Look-ups in named tables: a row name and a column name give one cell, copied from the table.

Table vogu
|  | muge | memob | vonak | nud | nosa | lir | tul | gosudir | fidon |
|---|---|---|---|---|---|---|---|---|---|
| filer | 60 | 118 | 62 | 129 | 125 | 77 | 132 | 70 | 127 |
| nubas | 38 | 151 | 137 | 125 | 122 | 115 | 131 | 80 | 149 |
| guv | 60 | 137 | 123 | 128 | 126 | 114 | 130 | 84 | 133 |
| zotob | 157 | 119 | 141 | 146 | 150 | 104 | 142 | 119 | 119 |
| gur | 144 | 150 | 226 | 156 | 161 | 147 | 149 | 125 | 132 |

What is the nosa of guv in vogu? 126
What is the memob of gur in vogu? 150
What is the memob of filer in vogu? 118
What is the fidon of guv in vogu? 133
What is the vonak of nubas in vogu? 137
What is the gosudir of zotob in vogu? 119
What is the muge of nubas in vogu? 38
What is the lir of zotob in vogu? 104
What is the nud of zotob in vogu? 146
What is the vonak of gur in vogu? 226
What is the nosa of nubas in vogu? 122
What is the fidon of zotob in vogu? 119
What is the memob of zotob in vogu? 119
What is the muge of guv in vogu? 60
What is the nud of filer in vogu? 129
What is the nud of gur in vogu? 156
Which row has the largest tul? gur

sof =
	kololu	kosab	tif	ravofi
vuref	-0.19	-0.59	0.12	0.16
tili	-0.19	-0.18	-0.21	-0.20
vapiz	-0.59	-0.25	0.11	-0.21
fadetak	-0.08	-0.04	-0.41	-0.29
galabon	-0.18	-0.35	-0.05	-0.04
radit	-0.67	-0.55	0.41	0.03
vive	-0.37	0.24	-0.50	-0.60
bez	-0.60	-0.91	0.60	0.34
saz	-0.13	0.18	-0.64	-0.52
nugar	-0.11	0.16	-0.64	-0.50
namik	-0.35	0.50	-0.76	-0.83
nuvol	-0.08	-0.04	-0.43	-0.30
pagumak	-0.51	-0.94	0.55	0.37
gop	-0.33	0.13	-0.38	-0.48

What is the tif of vive in sof?
-0.50
What is the kosab of saz in sof?
0.18
What is the ravofi of tili in sof?
-0.20
What is the ravofi of saz in sof?
-0.52
What is the kosab of nuvol in sof?
-0.04
What is the kololu of tili in sof?
-0.19
What is the kololu of radit in sof?
-0.67
What is the tif of nugar in sof?
-0.64
What is the kosab of fadetak in sof?
-0.04
What is the tif of nuvol in sof?
-0.43
What is the kololu of fadetak in sof?
-0.08
What is the kololu of galabon in sof?
-0.18
What is the ravofi of gop in sof?
-0.48
What is the tif of pagumak in sof?
0.55
What is the kosab of bez in sof?
-0.91
What is the kosab of pagumak in sof?
-0.94
What is the kololu of namik in sof?
-0.35
What is the kosab of vive in sof?
0.24
What is the ravofi of nugar in sof?
-0.50
What is the kololu of vuref in sof?
-0.19
Which row has the largest ravofi? pagumak

kegam =
	rig	mapiz	lal
zod	-1.76	-0.71	-8.05
duz	-1.51	-1.88	-4.00
pemasa	-0.23	-4.65	9.59
luk	0.12	-2.30	7.30
tidob	0.37	1.72	-0.23

luk, rig -> 0.12
tidob, rig -> 0.37
duz, rig -> -1.51
duz, mapiz -> -1.88
duz, lal -> -4.00
pemasa, lal -> 9.59
tidob, mapiz -> 1.72
tidob, lal -> -0.23
luk, mapiz -> -2.30
zod, lal -> -8.05
luk, lal -> 7.30
Row with the largest lal: pemasa

kog =
cols = daf, pagod, zofef
tul: [40, 38, 82]
demibis: [30, 85, 61]
dozurig: [72, 58, 32]
nuson: [48, 32, 60]
mizu: [25, 58, 56]
niro: [49, 44, 81]
loseni: [85, 81, 72]
bagil: [77, 38, 30]
seg: [21, 87, 28]

daf of tul = 40
pagod of mizu = 58
zofef of mizu = 56
pagod of loseni = 81
zofef of nuson = 60
daf of mizu = 25
zofef of bagil = 30
daf of seg = 21
zofef of loseni = 72
zofef of dozurig = 32
pagod of tul = 38
pagod of nuson = 32
daf of bagil = 77
zofef of niro = 81
daf of dozurig = 72
daf of nuson = 48
daf of niro = 49
pagod of demibis = 85
pagod of bagil = 38
Which row has the largest zofef? tul

Table tel
        veb   naf   gat  mogere   baz  pulo
vaf    7081  8747  2228    3165  7673  7796
depo    263  1952  5327    8092  2485  1646
gor    7608  5390  7425    1828  4996  7618
seso   6551  4519  8519    2517  3192  6450
sadu   7572  6229  6504    2187  5087  7755
timos  7203  8586  1369    3288  8867  6818
kom    7323  5004  8102    2649  4415  7327
dufi   7236  5772  7251    2496  3951  7625

vaf, veb -> 7081
sadu, naf -> 6229
kom, pulo -> 7327
gor, gat -> 7425
seso, veb -> 6551
timos, pulo -> 6818
vaf, naf -> 8747
depo, gat -> 5327
dufi, gat -> 7251
sadu, gat -> 6504
seso, pulo -> 6450
gor, mogere -> 1828
vaf, baz -> 7673
vaf, pulo -> 7796
Row with the largest pulo: vaf

zikeve.tsv
	mobiv	todati	gofo	ser	parip	til	bav	vuz	vamod
rabuge	-57399	44523	-17047	67803	83496	27753	35168	48521	6253
miveza	7721	66941	96435	59718	-41791	76265	77864	-63943	-22536
lilin	82766	-20514	-6793	-36083	-9451	-19072	-26629	29745	60971
gubed	-42842	22812	-26443	44214	89308	1204	29756	67394	16239
bukile	-47019	81100	63047	70826	33463	62204	66010	-2185	-22994
ritemas	-33751	79134	87611	62653	-29812	83920	86470	-59594	-27898

til of ritemas is 83920
vamod of rabuge is 6253
parip of miveza is -41791
vamod of lilin is 60971
gofo of bukile is 63047
til of gubed is 1204
bav of miveza is 77864
todati of lilin is -20514
parip of lilin is -9451
til of miveza is 76265
ser of bukile is 70826
parip of rabuge is 83496
vamod of ritemas is -27898
til of bukile is 62204
todati of bukile is 81100
vuz of bukile is -2185

Table vuziran
,falozep,dozo
mipir,25,-40
befatug,-48,8
nimoda,45,-37
kefafoz,88,23
fogo,60,-20
nam,60,-11
kelogu,-5,-52
gupome,10,-16
taf,20,31
zesola,50,25

What is the dozo of befatug in vuziran? 8
What is the falozep of kelogu in vuziran? -5
What is the falozep of zesola in vuziran? 50
What is the falozep of taf in vuziran? 20
What is the dozo of taf in vuziran? 31
What is the falozep of fogo in vuziran? 60
What is the falozep of mipir in vuziran? 25
What is the falozep of befatug in vuziran? -48

toli =
         lag  tado  zov  rarat
tid      0.7   0.5  0.5    0.4
rugadud  0.4   0.5  0.4    0.4
rofoge   0.4   0.4  0.4    0.4
gazilaf  0.4   0.4  0.4    0.3
tamu     0.6   0.3  0.3    0.4
bekat    0.4   0.4  0.4    0.3
dezu     0.3   0.4  0.5    0.1
zuko     0.4   0.8  0.7    0.2
fituk    0.4   0.4  0.4    0.3
mavimo   0.4   0.4  0.4    0.4
fesak    0.3   0.4  0.3    0.0
lim      0.4   0.4  0.4    0.3

What is the lag of zuko in toli? 0.4
What is the tado of mavimo in toli? 0.4
What is the zov of dezu in toli? 0.5
What is the lag of fesak in toli? 0.3
What is the rarat of bekat in toli? 0.3
What is the lag of gazilaf in toli? 0.4
What is the zov of tid in toli? 0.5
What is the tado of zuko in toli? 0.8
What is the lag of rugadud in toli? 0.4
What is the tado of gazilaf in toli? 0.4
What is the lag of tamu in toli? 0.6
What is the tado of fituk in toli? 0.4
What is the rarat of tid in toli? 0.4
What is the tado of rugadud in toli? 0.5
What is the zov of mavimo in toli? 0.4
What is the zov of bekat in toli? 0.4
What is the tado of tamu in toli? 0.3
What is the tado of rofoge in toli? 0.4
What is the zov of rugadud in toli? 0.4
What is the lag of tid in toli? 0.7

